Rows are one point carried round by a steady rotation, each followed by how many ticks it has turned.
The counts run from 0 to 233.
[156 104 113 128  89 116 114 134 154 101 124 136  89 164 185 128 113 148
 138 105 181 167 126 100 114 176 130 138 123 119 158 129 108 156  94 129
  98 104 119 151 130 115 142 173  89 198 155 140 171 134 145 103 153 139
 146 136 175 134 111 126 118  97 132 115  94 161 131  96 131  71 135  89
 114 102 154 130 143 114 118 104 160  96 153 107 120 107 167 127]
89
[135 125 133 116  92 127 100 153 152  97 126 121  79 166 147 116 103 173
 143 127 210 152 121  70 107 169 125 160 146 147 148 122 130 113 118 143
 108 103 137 152 124 122 128 145  81 180 117 116 165 131 131 109 157 144
 131 142 154 109 125 123 125  89 149 165 125 155 159 145 154  52 174  87
 112 109 151  93 154 146  90 112 155 106 116 112 128 119 122 136]
129
[176 130 116 122  99 101 118 140 119 109 117 116  78 179 162  96 128 159
 138 130 138 202  95  86  87 152 125 186 141 137 118 137  90 139 151 133
 112 130  92 136 108 136 118 178  96 180 130 109 173 109 151 114 145 127
 140 136 129 126 115 114 128 119 155 153 103 165 148 117 148 104 109 103
 142 128 165 104 103 139 132  86 169 101 171 111 156 109 102 152]
108
[132 126 109 130 107 139 121 146 113 123 139 121  70 170 159  95 126 130
 165 124 142 173 154  69 132 157 134 192 118 145 145 150  77 134 116 171
 116  97  93 163 116 105 130 146  63 193 135 111 159 148 134 144 159 135
 154 141 155 114  92 174 139  89 132 149 118 136 152 101 169 115 109  96
 138 120 167 113 145 122 140 112 158 139 159 142 143 136  95 131]
6
[148  95 138 121 107 104  98 132 144  79 132 116  77 172 171  98 111 144
 136 124 164 146 125  89  87 161 143 158 117 133 132 103 108 137 137 147
  91 105 136 145  86 125 140 193 108 199 122 107 149 132 163 105 122 119
 130 127 156 133  82 121 135 104 146 129 102 163 136  89 146  64 125 113
 140  92 150 105 130 131 113 148 145 119 173 149 142 133 180 129]
118
[152 114 131 119  99 128  87 159 142  86 129 104  93 168 162 114 106 178
 120 113 195 160 111  85 117 177 121 148 155 139 140 112 124 138 129 126
  98 104 142 155 125 144 137 151  99 177 121 100 174 131 163  72 136 141
 139 123 164 122 127  94 108 111 147 149 138 175 148 138 124  59 164  88
 100 108 138  92 128 131 104 107 179  88 121 136 122 111 127 135]
126
[172 122 112 147  94 118 128 134 151 114 123 129  83 136 162  96 120 142
 142 108 169 175 123 105 109 152 118 168 143 113 154 148  96 141  90 128
 104 112 100 139 146 114 116 145  77 192 164 137 189 126 118 122 149 134
 117 140 188 110 138 149 123  90 154 133 106 173 154 136 155  94 126  85
 152  92 152 150 144 135 138 102 170 102 183 119 144 106 156 123]
53
[153 109 116 134  88 113 112 131 160 104 127 139  78 156 187 140 107 149
 135 109 187 162 129 106 109 167 134 145 125 127 159 133 115 155  91 131
  93 126 128 148 127 113 149 181  76 205 153 146 167 135 144 110 165 137
 133 148 173 136 116 136 118  94 135 129  87 161 139  94 134  68 139  95
 130 108 145 121 145 131 119 121 158  90 165 116 128 111 167 121]
88
[177 105 145 121 102 116  90 146 134 102 147  90  81 143 148  89 118 155
 133 127 159 145 121  87 130 166 144 174 137 155 139 106 116 150 144 150
 100 102 117 131 116 139 109 140 101 175 131  88 178 141 146  99 104 132
 126 102 169 132 135 123 118 104 171 145 152 173 147 148 149  84 145  96
 156  98 140  85 108 131 124 119 175 101 172 183 161 106 132 143]
156
[181 136 117 124 100  99 111 133 119 106 111 111  75 176 163  98 122 155
 147 124 140 191  90  84  89 156 127 179 133 147 115 125 101 144 152 137
 122 133 102 130 110 126 122 179  90 178 137 126 161 104 156 108 148 134
 137 138 135 140 119 128 126 125 160 168  93 163 153 122 148 108  96 107
 148 126 151  96  90 148 139  81 158 107 165 117 158  94  98 149]
109
[149 129 101 144  73 137 109 144 135 110 125 126  98 172 159 131 101 161
 127 111 188 153 137  84 141 146 137 137 122 127 154 119  94 134  97 150
 114 126 127 139 111 108 139 163  60 175 130 135 164 146 144  94 154 122
 156 180 140 131 106 145 134 111 132 181 112 138 160 109 186 103 134  96
 143 123 141  86 165 157 134 128 164 102 149 166 112 104 104 135]
34
[141 101 114 141 111 150 102 159 131  90 146 127  76 140 177  82 117 161
 132  95 174 135 120  87 135 142 144 177 122 153 137 140 107 138 109 149
 117 131 132 137 132 114 129 158  67 188 134 117 166 157 156 118 150 131
 148 160 153 157 101 139 142 111 116 169 157 150 154  84 165  82 114 108
 118 122 118  86 118 147 132 147 178 133 152 159 138 154 104 128]
175
[161 124 123 140  98 127 130 153 131 107 117 124  96 184 159  77 115 179
 120 110 171 194 109 100  97 132 123 159 145 112 150 119  97 118 118 126
 103 135 121 134 116 143 113 153  99 176 128 106 170 130 159  76 147 110
 153 168 123 113  91  85 134 125 175 142 128 159 147 117 175 104 104  95
 123 120 151  91 139 158 127 111 197 122 151 119 127 111 125 139]
72
[171 119 108 136  81 150 130 173 138 130 140 120  82 142 183 106 117 178
 139 122 143 176 118 105 142 149 136 172 158 142 165 112 118 153 111 116
 130 119 101 160 144 113 138 106  80 185 142 103 184 138 156  86 156 137
 144 160 143 118 142 113 130 114 167 151 141 152 148 103 152 122 123  73
 112 138 153 100 134 145 129  90 198 119 145 141 149 119 105 144]
233
[138 122 107 129 108 130 116 151 105 122 141 111  76 163 168  92 128 124
 158 117 133 182 144  75 140 159 127 188 117 138 144 146  74 138 118 166
 120  98  85 157 114 117 129 164  66 190 146 111 170 146 153 134 150 136
 164 134 145 124  91 162 139 100 129 139 127 139 143  91 156 125 104  90
 124 120 169 100 132 115 148 107 156 132 160 148 139 138  98 135]
7
[155 106 141 118  98 103  99 131 152  85 125 110  66 166 170 113 117 148
 142 130 168 130 119  82  89 156 150 160 114 142 127 100 123 143 138 147
 101 107 142 137  94 118 140 187  98 202 129 118 143 132 157 116 119 125
 133 141 148 140  91 133 134 103 146 141  94 162 142  91 151  62 117 110
 152 104 145 101 119 147 111 150 142 116 175 148 153 129 170 128]
117
[177 108 141 127  83 118  90 146 139  99 146  98  79 141 153 104 119 163
 132 135 175 135 128  88 129 160 146 175 136 157 145 100 121 138 134 148
 111 117 122 132 119 124 115 142  93 176 128  97 174 138 136  97 114 136
 118 121 171 135 150 134 116 104 171 157 141 167 159 154 155  73 148 102
 164 111 139  77 128 142 122 121 171  97 175 184 163 108 132 144]
157
[163 125  91 136  78 138  89 144 133 109 122 101 107 179 158 133 108 144
 110 108 179 170 139  91 151 147 134 135 121 130 153 115  83 148 117 149
 102 124 123 147 117 131 141 164  77 173 135 118 174 141 146  81 140 112
 159 156 155 126 118 136 124 119 140 168 124 146 155 121 169 115 137  94
 143 116 137  67 150 149 140 115 181  88 152 184 112  87  98 140]
32
[160 124 123 137  99 123 101 131 139 118 124 111  71 111 159  98 130 143
 168 120 161 153 136  93 135 168 137 183 131 146 149 123 114 150 108 144
 104  93  99 129 162  93 112 131  68 193 154 140 169 142 128 127 135 143
 117 118 191 151 134 174 117  89 144 150 128 165 174 153 163  85 135  93
 155  88 134 114 133 123 131 116 153 114 178 140 152 102 111 131]
187
[128 130 125 114  98 132 102 162 133 109 121 112  89 183 154 111 115 153
 137 117 177 179 131  68 124 173 112 158 156 148 145 133 108 126 136 144
  91  90 121 151 121 148 129 138  90 179 113 101 161 133 140 115 153 145
 149 125 157 102 117 116 128  88 146 159 131 163 164 149 143  67 157  80
 101  98 157  91 141 118 105  95 161 108 122 111 128 118  91 132]
131
[130 123 117 147 105 157 118 148 137 106 121 126  69 150 164  84 108 159
 140 109 178 158 128  82 120 137 125 158 124 136 150 123 104 126  97 137
 115 114 134 142 137 107 139 150  54 189 144 140 147 163 156 107 155 128
 157 180 140 136  71 145 153 111 124 177 120 142 149  84 199 102 104  92
 108 107 134  98 139 162 119 135 171 137 140 138 131 133 109 128]
40
[128 132 117 120 100 136 117 137 124 126 130 115  65 159 156 104 125 137
 162 112 145 162 149  71 140 157 134 186 123 155 146 138  96 138 112 160
 124 103  94 157 126  98 136 147  55 183 138 123 161 144 140 141 167 141
 149 155 149 116 100 172 146  90 127 161 111 130 162 115 181 109 114  89
 133 118 160 102 142 135 131 109 145 137 153 134 150 136  89 130]
5
[154 146 122 140 119 127 103 151 145  96 117 117  89 164 166  90 115 151
 123 116 151 141 134  93 107 101 135 183 142 150 131 129 108 120 109 135
 104 140 129 118 126 120 116 165  92 201 134 111 169 113 130 107 142 112
 124 168 158 149 128 137 151 108 143 164 146 183 172 103 178  93 102 101
 165  95 124  93 147 163 137 155 186 119 192 142 151 138 116 117]
211
[157 141 107 136 113 110  82 144 144  93 115 114 111 176 175 108 112 142
 114  91 160 178 132 104 120 127 120 165 139 126 139 138  87 146 111 130
  86 125 115 133 130 138 127 180  95 192 145 118 180 112 145 103 139 111
 134 143 176 152 122 131 125 110 139 148 153 177 154 102 147  93 102  94
 141  87 123 102 135 141 155 126 190  92 188 138 128 115 109 118]
214
[164 124 126 137  76 132  95 142 156 115 134 101  91 157 142 125 109 143
 123 133 183 135 160  89 144 137 139 152 128 145 156 105 106 135 119 153
  89 116 127 131 114 119 127 145  82 183 130 115 164 135 126  99 132 117
 126 150 161 122 132 150 135  91 162 170 121 159 174 137 177  99 141  91
 172  97 136  74 163 152 135 137 167  91 177 191 140 101 119 139]
28
[151 125 127 121  91 133  94 157 152  98 129 116  70 164 159 122 104 172
 139 129 202 143 117  77 112 172 126 160 154 155 149 110 136 133 121 133
 106 104 142 146 135 125 133 142  82 174 121 121 167 137 142  94 152 145
 134 149 156 124 129 118 121 102 150 177 123 161 173 147 153  57 166  87
 113 112 142  91 139 143  91 116 163  99 121 127 132 118 119 135]
128
[150 115 124 154 111 150 123 167 149  90 132 128  71 123 183  71 119 143
 127 105 161 137 133 101 118 131 131 187 138 141 144 137 106 135  96 131
 110 126 130 142 142 106 127 133  63 199 164 122 175 152 131 128 150 128
 136 159 163 136 116 138 145  98 145 145 131 176 156  97 167 101 104  89
 116 100 121 125 120 147 134 133 187 123 172 134 150 151 135 122]
46
[125 114 127 127 102 142 103 149 126 108 133 129  84 176 161  92 115 145
 145 109 176 161 135  65 127 145 141 155 107 132 141 141  89 110 116 170
 101 112 129 142 108 129 131 170  78 193 124 116 153 157 145 121 145 128
 165 160 134 130  63 141 146 101 123 160 139 131 144  93 182  77 114 101
 125 103 152  78 158 135 120 145 161 131 148 148 120 140 103 132]
171
[171 108 131 118  85 114  99 140 149  99 152 103  81 150 139 111 116 156
 138 135 179 130 126  79 124 156 146 170 138 145 147 115 115 132 120 161
 108 118 129 139 103 124 116 150  96 179 120  94 180 130 126 114 121 131
 116 131 165 131 144 134 122 101 168 155 137 160 164 155 158  71 161 106
 174 114 152  85 145 143 121 125 171  97 174 175 157 112 139 143]
158
[150 132 126 142 116 133 101 151 131 101 110 101 103 175 164  68 118 152
 125 113 145 180 134  91 110 113 120 176 140 125 135 117  96 123 132 133
 100 121 112 126 133 139 109 145 105 190 132  90 164 132 151  95 123 108
 145 145 149 132  94 116 143 117 156 150 169 169 153 107 177 100  83  93
 138  88 137  81 138 154 142 128 193 130 180 144 138 129 108 125]
208
[137 130 122 110 100 137  94 162 135 115 118 116  64 165 157 114 121 149
 141 129 171 162 132  73 139 160 131 175 142 167 138 129 131 134 152 150
 106 107 122 147 133 121 127 139  71 187 120 110 154 141 134 120 170 155
 150 141 144 129 134 131 140  93 143 179 109 160 173 137 150  81 143  79
 107 105 143  71 114 129 102  97 161 102 125 126 143 121  73 138]
133
[145 131 118 135 114 113 103 139 169  99 102 136  83 165 184 121 110 130
 124 109 170 157 148  97  95 125 133 168 137 152 133 131 108 132 118 133
  89 137 136 122 123 121 130 177  89 209 142 126 164 117 125 134 158 121
 129 156 166 148 127 138 148  90 141 137  89 183 157  98 145  82 110 101
 138  87 132 116 136 140 128 137 166  97 183 113 144 128 140 116]
82
[153 122 133 146  96 140 114 148 129 118 126 113  87 157 163  73 122 181
 142 124 152 164 108  86 118 135 138 166 134 134 142  98 115 131 123 131
 124 120 113 126 141 118 116 139  93 178 135 120 152 137 159  71 122 118
 147 157 123 139  87 122 144 129 170 170 153 143 161 107 207  98  98  94
 138 121 137  71 141 162 131 117 181 147 164 152 150 117 106 149]
204
[155 114 126 127 100 129  86 152 146  96 134 107  82 156 161 116 105 179
 126 126 197 152 111  92 124 170 128 157 147 148 144 104 132 136 131 123
 107 108 142 146 133 131 132 148  88 174 118 117 162 137 158  84 140 144
 134 142 159 134 133  99 115 106 147 177 130 162 154 143 139  59 163  89
 107 109 135  82 126 141  96 112 175  94 117 135 135 113 116 138]
127
[162 103 115 114 103 123 121 141 113  99 150 137  61 168 173  98 131 144
 155 107 147 171  98  73 111 175 138 184 115 140 131 164  82 133 118 160
 118 127  98 160 101 115 130 184  61 183 141 117 176 145 155 145 159 142
 155 132 150 130 103 143 124  98 123 135 120 148 132  95 134  93 119 110
 122 138 172 118 115 113 139 102 161 118 155 131 141 141 124 137]
142
[164 112 117 146 116 130  97 155 131  89 141 116  82 124 170  76 122 165
 134  86 176 152  97  91 127 149 128 180 147 128 139 147 105 145  96 129
 119 129 115 139 160 124 114 150  60 175 152 130 189 150 154 107 142 139
 134 136 178 161 118 133 117 107 129 167 166 167 151 122 144  85 117 100
 124 112 110 115 103 144 138 117 189 123 150 146 129 135 107 120]
180
[145 119 119 122  85 118 100 125 124 116 127 119  90 190 141 119 120 160
 145 116 191 170 135  65 128 163 132 148 111 132 149 132  83 114 117 174
 104 114 120 134 100 124 124 172  76 173 105 121 160 136 132 108 143 127
 150 145 145 116 101 143 131 102 133 170 119 129 154 147 187  78 150 106
 152 111 163  82 175 143 122 120 153 110 150 151 115  92 112 141]
165
[187 109 119 143  74 147 130 143 129 113 133 124  90 160 177 107 113 180
 124 128 156 171 107 104 126 140 150 149 135 131 155  95 108 143 131 135
 114 141 122 143 111 126 132 137  85 180 141 100 158 146 162  68 143 117
 159 171 118 131 107 102 142 123 170 153 117 146 139  94 174 123 109  95
 134 130 144  66 130 156 133 116 188 109 158 168 146 101 127 151]
68
[171 133 102 142  99 107  80 136 152  99 117 115  97 155 172 125 107 151
 121  94 176 151 133 105 121 133 126 162 135 132 146 122 103 156  97 129
 110 128 123 122 153 116 134 180  82 194 144 143 172 116 142 105 139 123
 127 156 179 165 132 154 124 110 128 169 126 174 168 109 146  87 112  99
 155 104 117 102 130 151 142 136 173  89 179 135 132 109 112 116]
216
